128 stands for zero in the data rows.
Every row has a hidden score from 0 to 30. What is each row's score? 15 is about the middle. The score is a weighted sum of the row's numbers plus the product of two more (or one squared), each taken from its middle value.
[ 82 100 114 145 162 174 124  96 107 103 122 172 152 134 147 104 131 106 106 106 119 129 138 131
 145 126 147 127 122 145 143 150] >> 13
[145 140  96  93 106 129 106 152 164 118 135 137 144 136 100  90  71  79  72 118 162 167 178 194
 177 188 157 144 120  95  77  57] >> 12
[170 137  98  85  76 104 138 160 156 137 127 109 118 124  97 100  85 100 119 148 157 185 178 175
 161 159 133 111  91  67  60  50] >> 10
[129 133 137 145 154 160 131 107  94 106 123 175 194 180 159 108  75  44  45  48 103 145 168 182
 196 202 193 163 135 116  95  71] >> 10
[160 167 147 135 119 106 108 132 139 144 146 131 106  90  93 102 111 140 150 168 172 169 140 135
 118 103  83  80  96 103 121 126] >> 16
[171 123 113  83  74  87 215 171 124 157  94  57 103 119 173 189 169 192 184 168  79  96  87  95
  73  74  93 109 125 136 151 147] >> 13
[119 135 136 137 148 139 102 144 143 110 122 112  94 130 119 144 144 155 136 133 157 115 113 102
  79  97 107 138 162 151 159 156] >> 12
[175 157 134 108 114 101 147 141 138 150 136 116 116 115 100 122 109 123 138 177 157 162 150 154
 128 119  97  86  87  75  92 103] >> 15
[170 159 132 113 117 121 125 147 158 124 145 121 103 108  77  98 106 130 139 166 189 164 149 148
 126 118  90  88  95  83  99 111] >> 13
[ 85  96 115 133 156 150 138 127 121 119 123 125 135 136 148 156 149 141 120 120 112 107  92 105
 102 119 151 171 165 159 156 144] >> 14
[177 151 139 112  85  99 123 144 153 131 120  93  80  90 110 129 141 159 173 171 161 150 120 120
 101  78  68  79 103 120 133 149] >> 7
[156 170 149 128 134 111 104 126 155 141 145 135 104 102  89  87 101 114 122 151 179 171 163 152
 136 121 105  89  90  91  96 115] >> 13
[107 126 147 162 154 138 141  94 108 138 140 148 137 106 125 126 124 143 141 131 124 118 122 116
 119 101 106 120 127 149 156 159] >> 10
[135 130 159 159 137 124 119  95 109 153 133 155 136  99 109 108 130 117 131 125 131 146 153 131
 139 115 113  91  96 120 126 145] >> 15
[154 143 166 161 139 116 123  99 116 152 147 143 118 104 121 113 128 126 145 149 130 131 137 129
 137 114 106  91  92 130 131 146] >> 12
[ 91 103 112 118 139 151  92 119 150 113 113 130 105 125 163 142 159 140 120  79 114  96 111 100
 109 136 157 184 172 171 158 153] >> 13
[ 72 104  94 130 194 201 159 152 136  77 135 119 143 170 135 159 121 138 127 150 136 105  97 109
  78 107 114 161 188 145 152 133] >> 12
[151 155 141 120 129 119 146 150 140 130 129  78 104 121 118 144 138 169 158 167 136 125 104 112
  80  87  80 104 128 126 143 141] >> 11
[116 125 113 127 129 135 138 150 135 120 117  92 109 151 163 191 165 168 138 110  93  74  76  81
  92 125 161 189 191 162 156 138] >> 12
[100  98 107 122 134 141 147 136 112 126 135 141 151 157 139 135 142 132 124 127 123 116 118 135
 134 128 127 130 138 135 139 135] >> 21
[123 116 123 130 136 126 146 131 117 131 139 140 140 133 129 121 126 130 142 141 126 125 129 135
 131 123 122 113 109 122 124 131] >> 17
[ 92 106 128 155 144 154 153  97  87 126 136 166 180 161 154 122 118  93 113  96 107 129 142 147
 156 154 154 116 108 123 121 128] >> 15
[116 132 159 174 161 144 107  79  83 125 136 158 163 129 121  83 102  95 105 110 132 155 175 166
 171 159 143 110  85 109 108 131] >> 15
[ 63 103 118 118 151 163  77  89 140 115 112 144 118 128 137 120 164 134 113  72 110 102 105  97
 135 151 174 185 173 181 169 159] >> 20
[ 61  78 104 122 165 161 178 133 106 115 121 156 161 152 149 144 123 139 125 123 107 110 109 119
 116 125 133 144 153 152 151 140] >> 12
[182 162 118  96  83 102  86 114 159 148 145 143 112  78  54  45  56  66 104 123 184 196 204 204
 196 190 162 113  94  76  54  45] >> 5
[154 146 132 125 133 121 149 149 124 136 163 124 163 158 116 120  87 103 115 158 130 156 157 163
 146 148 124 113  99  74  80  77] >> 23
[ 82 102 125 137 128 123  96  89 123 134 107 139 103 121 170 148 181 138 125  65  72  82  94  95
 134 149 196 191 165 185 168 157] >> 21
[147 133 150 138 132 108 164 138 122 149 144 125 145 130 116 132 124 136 148 176 138 138 128 131
 118 113  87  90  99  97 111 122] >> 23
[130 137 154 152 147 120 105 101 142 131 129 119 105 110 116 113 145 158 143 132 132 132 123 110
 105 100 114 114 136 157 163 173] >> 10
[111  80 113 104  84  78 185 110  88 132  75  95 172 171 237 204 185 144 120  59  11  47  73  90
 164 184 231 191 162 161 135 123] >> 14
[128 149 136 125 133 125 116 148 167 115 122  99  93 129 136 149 159 163 144 121 133  89  86  83
  76 105 123 162 178 174 171 156] >> 10
[147 166 136 123 127 122  67 113 157 127 119 148 102  97  86  80 124 121 139 138 174 153 163 144
 144 116  99  85  94 115 121 142] >> 14
[135 136 142 155 150 137 136 121 114 130 136 140 146 130 113 116 113 134 136 159 138 143 132 136
 130 104  96 102 111 113 130 140] >> 20
[141 144 129 120 130 125 141 178 157 124 106  77  97 138 144 177 157 173 151 149 118  78  79  85
  66  70 107 155 184 155 162 148] >> 14
[ 69  88 100 114 154 168 137 138 122 113 125 126 136 161 152 159 152 135 113 126 112 102  95 107
 106 137 144 171 177 152 152 134] >> 18
[103  99 106 139 146 127 167 132 105 129 138 133 157 149 139 166 145 140 141 147 112 109 106 107
  94 104 115 138 157 142 149 134] >> 19
[102 108 115 140 133 132 112 100 121 142 125 153 147 129 143 127 141 121 122 100 113 126 134 129
 152 136 139 127 125 147 145 151] >> 20
[ 83  94 108 107 144 141 127 143 153 115 105 127 123 151 140 157 151 137 116 113 112  89  95 103
 106 127 157 170 174 155 156 142] >> 18
[ 66  76 110 133 147 181 146 114  96 105 120 160 171 161 142 113 120 125 119 101 115 133 133 124
 139 129 127 126 132 148 150 142] >> 12
[134 166 152 167 198 207  83  94 119  44 119 176 180 197 156  92  51  16   0  11 116 148 187 206
 230 228 210 184 150 126  95  75] >> 17
[100 106 108 124 138 120 153 134 115 123 123 122 139 146 167 156 158 147 135 111  86  93  89 101
 110 123 150 158 159 156 146 137] >> 22
[171 145 142 126  98  89 140 141 125 162 138 114 111  90 108 130 128 138 170 158 136 146 142 128
 130 111  94  78  85 105 120 131] >> 14
[151 141  87  73 101 139 115 181 180  98 111  84  76 115 102 128 126 147 145 163 168 150 132 135
  99  93  73 101 121 112 127 133] >> 11
[102  81 107 132 147 146 165 134  93 108 137 133 174 161 155 151 121 119 130 131 115 129 119 132
 135 125 129 123 126 120 131 125] >> 15
[ 79  87 104 125 142 138 137 123 117 136 119 115 138 148 168 175 159 147 136 102  79  73  82  85
 121 150 182 190 174 162 155 128] >> 17
[ 88 120 122 159 153 166 117  96 110 130 133 155 135 121 126 106 149 132 139 107 121 122 119 101
 118 110 131 133 148 164 164 167] >> 19
[109 105 108  93 113 126 104 144 155  94  73  95 108 152 188 166 175 155 103  63  73  69  90  81
 129 155 195 192 180 181 162 153] >> 10
[207 185 152 125  86  89  98 115 146 158 154 132  93  68  57  60  91  95 133 162 184 188 187 165
 166 146 113  75  59  66  69  81] >> 11
[124 112 134 156 173 157 174 125  92 130 153 145 168 148 132 131 103 122 128 169 135 143 123 133
 107 108 103 108 112 109 127 131] >> 19
[177 176 167 140 115 103 103 101 125 151 142 148 124  98  91  77  86  98 132 136 168 178 181 164
 168 142 126  92  77  81  80  95] >> 10
[160 163 144 130 105 113  96 131 142 135 127 120  84  85  94 108 136 152 149 163 158 152 139 128
 117 100  83  88 105 120 131 148] >> 10
[101  96  98  94  85 114 147 131 122 122  93 105 131 158 198 180 174 149 120  82  46  74  75  90
 125 160 202 194 170 166 153 132] >> 18
[181 177 161 147 124 105  89 113 146 143 146 146 120  98  73  78  90 104 128 158 184 181 170 164
 155 143 113  87  75  69  74  94] >> 16
[174 166 163 128 102  87 114 116 131 168 125 136 111  77  89  89 112 128 151 160 160 157 169 147
 145 125 103  74  71  95  97 114] >> 12
[130 149 133 139 121 117 108 120 137 136 136 122 102 107 120 128 155 160 150 139 138 124 116 106
 110  85 108 113 128 146 157 162] >> 25
[110 112 117 142 160 155 140 140 110  92 128 148 172 188 145 116  86  83  80 122 149 153 145 168
 145 155 142 128 121  91  92  92] >> 11
[162 172 146 128 115 112 119 155 162 124 147 105 109 100  93 113 128 147 159 179 171 154 132 137
 107  98  71  88 112 105 125 137] >> 19
[ 95 120 114 125 139 131 105 117 134 110 127 148 126 134 131 119 131 138 128 120 121 124 130 119
 132 129 126 130 138 150 147 150] >> 15
[136 123 131 129 145 130 147 150 122 135 137 121 140 133 130 143 130 146 144 156 130 122 119 120
 114 106 101 104 124 120 138 132] >> 16
[157 132 116  90  74  96 118 140 151 145 113 106  81  78 103 105 133 142 155 142 148 157 149 136
 146 122 106  81  81 107 107 131] >> 14
[109 114 116 124 145 145 126 144 152 124 133 135 137 142 125 141 129 142 134 135 132 120 110 125
 110 117 115 126 146 141 141 139] >> 15
[120 126 147 148 145 138 136 121 123 140 131 120 123 118 147 142 151 152 146 140 101 102 106  98
 100 100 126 136 157 158 161 157] >> 15
[143 130 144 138 120 112 114 116 117 148 123 134 121 106 108 116 136 128 140 116 138 136 136 134
 134 131 115  97 101 125 133 144] >> 17
[185 166 167 139  92  86  91  99 131 160 141 137 102  65  76  72 117 124 162 155 164 175 167 147
 153 122 123  79  62  91  98 121] >> 18
[121 134 133 134 153 153 104 118 125 117 139 144 144 139 112 111 114 114 119 121 150 141 145 137
 142 140 118 114 109 115 124 133] >> 15
[147 172 144 126 124 132  81 133 149 119 130 131 113 114  87  86 107 120 116 143 175 154 164 157
 143 129 101  93 101  96 104 120] >> 12
[161 166 144 134 121 112  96 119 143 137 135 130 105  96  88 110 119 141 157 153 166 147 145 138
 127 115  84  85  93 107 122 139] >> 11
[138 152 134 120 136 142  61 123 177 117 126 129  92  91  77  96 124 126 126 138 184 160 145 135
 130 119  85 103 102 121 129 140] >> 11
[112 127 132 157 162 169 113 113 100 112 138 164 161 155 120  85  94  89  95 119 138 156 165 160
 157 165 141 109 107 106  98 115] >> 10
[169 140 159 142  85  76 130 110 109 179 118 110 101  81 116 139 155 164 170 146 104 131 116 107
 110  93  95  87  95 130 144 170] >> 15
[106 114 142 144 137 128 124 123 121 146 120 124 106 127 141 153 158 166 141 127 111  97  99  87
 103 101 132 144 161 163 165 158] >> 14
[186 169 109  88  72 111 116 171 189 118  78  52  33  70  99 133 169 194 189 172 171 123 113  88
  76  54  47  81 114 145 160 169] >> 1
[153 164 156 135 130 121  84 131 135 122 151 132 112  98  83  94 106 115 129 145 169 161 155 139
 127 114  89  83  94 103 116 131] >> 15
[196 182 135 116 104 103  99 130 160 137 165 146 131 121  69  54  35  52  69 136 180 197 196 208
 192 202 153 130 110  68  44  30] >> 8
[175 149 125  97  98 102 131 151 147 139 146 116 125 101  92 106  99 107 130 171 173 175 159 166
 147 135 105  96  89  66  68  73] >> 15
[108  96 101  97  87 115 179 173 114 124 100  93 153 194 216 215 165 146 113  98  50  59  66  90
 123 170 179 193 187 151 134 103] >> 14
[158 149 139 139 138 125 142 159 134 130 156 116 121 124 102 138 107 146 145 176 160 142 121 130
  87  93  65 104 125 104 131 128] >> 15
[129 149 154 137 121 122  93 120 146 151 114 117  98 100 110 139 158 154 151 133 133 114 104  85
  85  87 111 136 154 169 165 167] >> 12
[135 138 157 148 155 132 144 111 108 151 146 152 150 110 125 115 120 139 163 147 124 140 133 119
 123 101 102  97 110 122 142 144] >> 19
[114 134 143 148 140 139  78  96 141 119 127 151  98  94 116 113 151 149 147 119 135 123 128 104
 115  99 120 126 148 176 173 175] >> 9
[114  87  71  78 107 126 168 191 152  84  92  76 136 214 212 218 150 133  90  94  83  64  69 114
 128 182 179 203 190 140 127  93] >> 10
[122 132 129 149 144 123 140 107 111 151 127 133 133 127 125 135 135 145 148 140 113 122 113 122
 120 110 111 106 117 134 141 147] >> 17
[175 157 157 150 142 137 109 117 130 114 163 151 157 147 105  78  65  58  86 128 161 180 180 194
 172 174 140 117  97  74  60  54] >> 19
[ 67  91 119 140 170 176 134 112 106 109 136 145 141 131 130 135 140 140 131 108 116 104 103  98
  97 112 139 164 168 165 166 155] >> 14
[149 150 162 152 154 125 100 117 111 132 158 158 141 122  97  79  83  91 113 136 166 168 168 168
 155 150 119  90  85  88  92 107] >> 12
[ 73  91 119 138 123 124 118  91 108 154 122 144 124 120 163 149 173 155 128  79  73  87 100  93
 134 148 193 186 166 179 164 158] >> 21
[128 130 140 140 153 138 139 135 110 114 140 150 161 158 132 121  93  86 107 130 141 145 153 160
 151 157 128 115 113  95  97  99] >> 14
[125 126 130 143 161 139 159 134 104 134 141 123 151 124 120 146 129 138 139 166 125 118 112 106
 105  92  96 112 129 128 146 141] >> 15
[151 150 116  97 124 136 116 172 173 111 149 118 110 140  84 116  94 120 128 170 184 160 140 157
 117 115  90  96 116  85  95 101] >> 14
[ 90 112 115 126 143 131 110 109 147 119 120 135 109 126 140 139 162 147 119 101 107 103  97 102
 119 124 149 169 167 177 161 158] >> 15
[188 169 146 103  76  86 121 131 164 160 114  83  65  63  96 140 172 180 184 168 138 129 116  99
  90  55  67  83 111 148 158 178] >> 12
[151 149 143 127 148 138 149 144 103  96 140 160 196 205 153 120  67  37  31  77 105 145 160 189
 198 224 183 174 146 103  84  55] >> 28
[100 110 107 117 162 175 122 169 168 103 131 102 101 136 121 156 138 150 122 143 143 106 102 105
  75 105 109 175 179 150 152 140] >> 22
[150 156 144 145 146 126  96 115 132 118 138 128 116 101  95  98 118 131 143 154 172 155 136 139
 128 108  93  84 104 111 123 137] >> 11
[189 154 137 117  87  75 147 136 114 152 151 130 154 125  90  92  72  85 101 146 147 176 187 181
 172 177 146 121  95  64  53  46] >> 21
[139 117 146 152 109 109 169  93  72 143 141 169 203 163 153 133  97  77  95  98  84 138 161 163
 189 179 180 138 108  95  84  72] >> 29
[108  91  97 111 124 132 150 130 113 129 126 125 143 158 160 162 150 141 131 127  94 103  99 118
 111 119 137 147 146 143 141 130] >> 24
[141 138 131 135 132 144 102 101 114 108 143 170 172 165 124  84  88  63  45  72 139 160 175 187
 202 196 187 157 123 106  85  67] >> 13
[131 135 157 171 183 169 149  96  95 101 125 168 196 185 143  89  75  48  53  87 123 154 179 182
 196 184 173 134 111  93  78  74] >> 26
[181 177 132  82 104 118 100 145 171 138 151 125  98  97  60  76  72  89 112 149 213 186 188 182
 173 161 125 100  92  71  59  65] >> 6
[106 118 125 142 129 120 124 111 120 135 116 131 135 120 138 138 150 135 140 110 111 122 121 121
 125 125 132 125 129 150 150 150] >> 16
[172 144 106  74  54  96 175 183 163 132  73  46  60 110 161 185 186 199 184 174 108 100  83  72
  62  54  72 107 140 147 163 163] >> 7
[157 146 146 129 115 109 130 146 134 137 117 100 106 106 135 151 160 170 171 155 122 108  95  91
  82  74  91 121 139 151 160 159] >> 15
[ 95  97 141 157 142 140 150  94  75 155 130 154 146 121 141 145 155 147 138 112  81  98 106  93
 121 109 150 149 141 166 166 163] >> 19
[ 78 101 125 131 155 180 116 106 115 108 125 154 130 132 130 124 143 141 130 110 118 114 108 102
 105 117 146 156 161 172 159 161] >> 12
[144 143 140 146 135 104 144 130 106 147 137 120 111 115 132 146 138 150 171 150 110 117 100 104
  95  85  90 109 129 140 151 152] >> 17
[153 182 148 148 157 146 101 122 141 115 158 165 150 151  79  71  54  54  67 127 184 193 189 201
 173 174 135 126 105  71  57  56] >> 13
[138 135 108  97 105 112 120 151 149 127 112 119  95 116 123 121 130 134 133 143 146 125 132 129
 122 117 112  97 109 124 133 134] >> 24
[111  92 114 122  96 106 139 110 109 149 114 132 144 133 165 151 151 140 145 100  77 108 118 116
 136 126 154 136 128 150 153 148] >> 20
[155 153 164 142 128 108 112 108 117 139 151 149 140 115  99  90  95  95 130 148 145 170 164 162
 155 137 119 104  82  91  95 106] >> 26
[186 155 155 130  93  79 124 118 115 170 150 150 141  91  96  86  72  81 107 137 138 193 181 183
 184 170 143 120  78  72  59  58] >> 23
[ 87  99 105 112 147 151 151 139 133  97 128 132 159 166 147 148 123 138 115 127 123 109 112 127
 110 121 121 150 159 140 138 127] >> 14
[141 144 153 141 114 122  61  82 127 144 119 158 113  88  96  75 130 109 131 105 140 167 171 146
 171 144 135  97  81 122 118 154] >> 14
[102 110 126 120 139 140 115 139 153 121 116 103 103 137 141 168 160 156 129 110 108  88  73  77
  86 129 157 186 192 172 159 142] >> 11
[ 90  93 116 135 152 140 139 104 102 127 137 139 149 142 160 144 135 126 121 118 117 117 113 128
 129 129 130 137 133 144 146 142] >> 21
[151 137 139 113 111  92 144 167 145 155 130  84 101 120 127 154 146 161 170 172 126 120 111 110
  86  89  85  95 123 123 141 146] >> 18
[136 159 159 149 163 157  73  97 141  94 143 173 136 118  88  71  97  81  93 114 170 168 170 168
 163 158 131 102  95  98  97 115] >> 15
[120 134 110 105 137 138 104 170 182 100 100  87  76 122 123 155 155 158 131 143 145 105  93 102
  77  90 111 156 183 158 161 151] >> 9
[ 88  96 103 120 147 159 137 124 118 119 122 140 174 156 145 132 119 116 117 112 127 134 123 140
 140 137 134 124 134 124 124 125] >> 19
[183 156 125  94  85  94 146 182 163 137 114  66  81  93 113 154 156 186 181 171 145 123 106  94
  75  64  67  87 125 121 142 149] >> 13
[ 90 101 134 139 159 145 117 113 122 126 135 149 134 120 124 121 142 141 145 123 113 118 122 110
 125 112 123 132 150 160 158 163] >> 15
[ 67  89 119 130 122 128 103  90 123 133 118 149 130 121 147 127 158 131 117  76  92  98 121 109
 143 145 170 155 150 179 162 163] >> 21
[ 93  94 114 128 130 135 132 132 119 128 126 118 129 143 145 156 140 144 118 116  99 100 106 112
 110 118 141 144 146 141 146 144] >> 21
[123 111 118 131 121 120 163 122 108 141 134 127 147 156 147 135 120 124 135 143 113 124 133 134
 136 125 121 119 116 114 123 119] >> 14
[104 124 136 165 153 152  88  85 125 127 131 162 125 109 112 110 153 132 142 105 127 118 126 111
 126 112 123 131 136 168 167 172] >> 15
[ 91  84 127 145 114 100 133  97  97 155 107 121 144 131 190 184 190 156 139  81  31  61  79  82
 143 159 198 188 166 179 157 147] >> 18
[122 108 136 159 134 127 176 118  94 151 146 138 146 138 146 143 130 136 164 152 114 120 118 111
 111 101 106 116 122 129 142 138] >> 16
[114 132 126 146 154 170 108 129 138  91 139 160 133 158 105 101  89  77  95 131 167 154 160 153
 153 141 125 115 115 102 102 106] >> 9
[119 139 138 153 140 123 115 121 128 139 130 121 112 103 121 130 149 150 147 133 117 122 114 101
  97  90 114 127 140 158 160 161] >> 15
[151 157 145 143 124 123 111 135 149 126 133 127 101 101  99 111 117 136 139 167 179 160 140 126
 114 107  78  82  99 113 127 142] >> 6
[110 123 114 109 109 110 128 145 126 121  83  96 104 147 178 189 193 163 130  74  72  66  59  80
 105 135 185 191 183 175 165 148] >> 29
[110 120 119 126 138 135 150 154 137 111 122  85 112 143 161 185 153 161 138 130  84  67  75  80
  71 115 153 190 192 155 150 131] >> 18
[109 112 130 140 143 141 115 115 127 137 125 143 131 120 140 129 146 156 151 121 129 121 101 100
 105  96 125 139 155 163 161 156] >> 14
[117 115 129 163 144 124 155 104  94 148 141 147 151 125 126 132 138 141 145 122 116 114 115 110
 116 105 111 118 126 140 147 152] >> 17
[ 88 108 108 105 138 137  91 114 149 108 115 124 107 137 140 141 159 137 113  82 101 100 113 110
 124 125 162 168 167 169 159 158] >> 27
[178 150 148 138 106 102 148 117 101 157 156 150 154 134 118 105  81  95 110 141 133 171 167 176
 167 161 145 112  92  70  64  63] >> 15
[107 128 131 163 159 163 131 110 108 113 132 156 147 145 117 101 118 105 129 128 141 128 134 127
 133 122 113 110 113 129 135 145] >> 12
[135 134 137 133 126 101 145 154 138 151 109  84 113 122 161 174 171 175 155 148  94 101  80  82
  81  87 122 158 167 163 159 155] >> 16
[150 152 104  83  81 106  93 139 173 119  92  87  71  83  92 102 149 153 156 137 163 145 149 130
 132 102  91  86  90 122 134 156] >> 16
[125 133 144 147 166 170 141 122 100 102 140 164 187 179 125 105  74  73  75 114 143 159 157 171
 165 165 141 125 109  92  83  80] >> 15
[113 104 108 108 122 136 130 141 136 119 114 137 124 143 144 147 138 133 132 117 130 117 124 123
 121 110 118 135 139 136 139 137] >> 15
[178 158 117  96 104 106 131 151 166 141 137 130 109 103  82  94  89 113 128 183 174 179 174 168
 143 131 107  93  84  66  67  75] >> 19
[159 138 155 154 129 111 165 116  93 159 137 133 145 110 125 132 126 132 161 165 123 131 122 121
 119 116  97  92  89 112 126 132] >> 21
[ 92  91  87  92 112 131 138 159 137  92  77 100 139 176 210 193 169 137  99  78  60  55  82 109
 147 183 210 199 172 158 131 113] >> 14
[139 141 144 153 158 156 149 132 135 117 149 143 143 132 109 112 100 118 137 174 170 151 142 140
 123 111  83  88 109 102 123 127] >> 25
[145 143 130 142 148 146 139 131 125 116 139 144 164 166 116 101  85  89  98 141 156 165 163 167
 159 157 127 122 108  79  77  75] >> 19
[166 175 153 132 113  98  90 119 171 140 113  98  70  64 100 126 157 164 172 154 158 142 120  96
  98  68  71  88 117 152 167 175] >> 8
[107 104 145 155 133 110 163  99  90 168 115 130 130 102 165 158 175 165 157 114  65  89  83  86
 106  96 145 152 147 168 170 158] >> 17
[ 92  83 118 136 129 134 134  91  91 148 124 136 143 133 168 153 159 146 144  93  64  89 104 107
 132 129 165 155 145 169 161 157] >> 19
[130 122 140 147 136 119 163 109  88 157 143 138 160 120 137 129 117 136 150 156 109 125 134 133
 137 118 108 101 101 114 130 133] >> 18
[130 134 147 139 137 125 116 116 136 140 121 110  98 115 141 140 159 160 164 126 115  98  98  89
  94  90 123 148 161 171 168 163] >> 10
[145 146 139 166 156 128 162 116  84 145 144 154 168 143 136 105  90  76 105 127 130 165 154 167
 164 149 135 104  91  78  87  90] >> 14
[122 125 135 141 157 145 128 113 104 115 142 175 154 141 125  94  98  89  80  97 132 151 170 163
 164 159 140 123 108 105  93 105] >> 13
[104 101 107 107 112 131 127 119 144 120 107 111 126 134 161 163 164 146 114  99 101 105 102 106
 123 134 155 161 157 162 158 154] >> 14
[ 99 124 120 134 141 135 107 128 135 114 113 122 107 139 145 145 158 155 126 104 110  96  95  97
 104 108 145 171 173 170 166 156] >> 17
[162 119  90  52  68 108 145 174 176 115 116  80  76  93  92 109 125 148 161 164 167 167 160 150
 134 119  93  86  82  82  83 100] >> 10
[165 150 155 151 138 125 168 139  91 146 168 145 163 131 117 115  81  96 122 171 141 163 161 161
 142 140 109  95  86  67  80  83] >> 27
[104 103 134 137 123 109 136 117 119 141 105 100 118 133 167 177 179 166 140  98  68  62  73  77
 101 141 176 189 177 176 162 149] >> 14
[134 141 151 148 122 101 107 111 138 136 107 100  89  92 149 157 174 157 159 109  91  91  90  79
  93 107 138 154 162 177 177 175] >> 10
[116 106 128 158 149 146 167 137 107 131 145 133 137 146 131 150 130 144 150 156 114 108 108 119
  95 101  97 129 151 141 156 144] >> 22
[104  85  85  91  91 109 197 172 118 110  97  86 140 194 211 223 164 144 110  93  53  59  60 107
 135 180 191 197 181 139 125  95] >> 13
[167 146  93  72  76 110 161 188 176 116 100  63  76 115 122 164 156 171 159 172 154 127 109 104
  77  76  67  99 118 123 143 146] >> 11
[166 138 133 108  76  93 130 150 141 149 101  80  74  78 137 143 169 175 170 139 121 118 116 104
  99  78  92 103 115 141 152 161] >> 12
[151 146 131 128 125 124 133 138 137 123 154 131 138 121 107 118  97 118 122 160 152 158 141 155
 138 132 111 102  94  83  87 102] >> 16
[128 127 119 125 129 122  96  94 118 110 135 175 173 138 133  80  84  59  62  54 121 163 178 180
 198 188 190 152 119 113  88  85] >> 16
[129 138 149 144 121 115 107 115 141 134 113 124 101 113 125 139 164 162 162 124 115  99 101  92
  91  94 116 138 154 161 167 167] >> 16
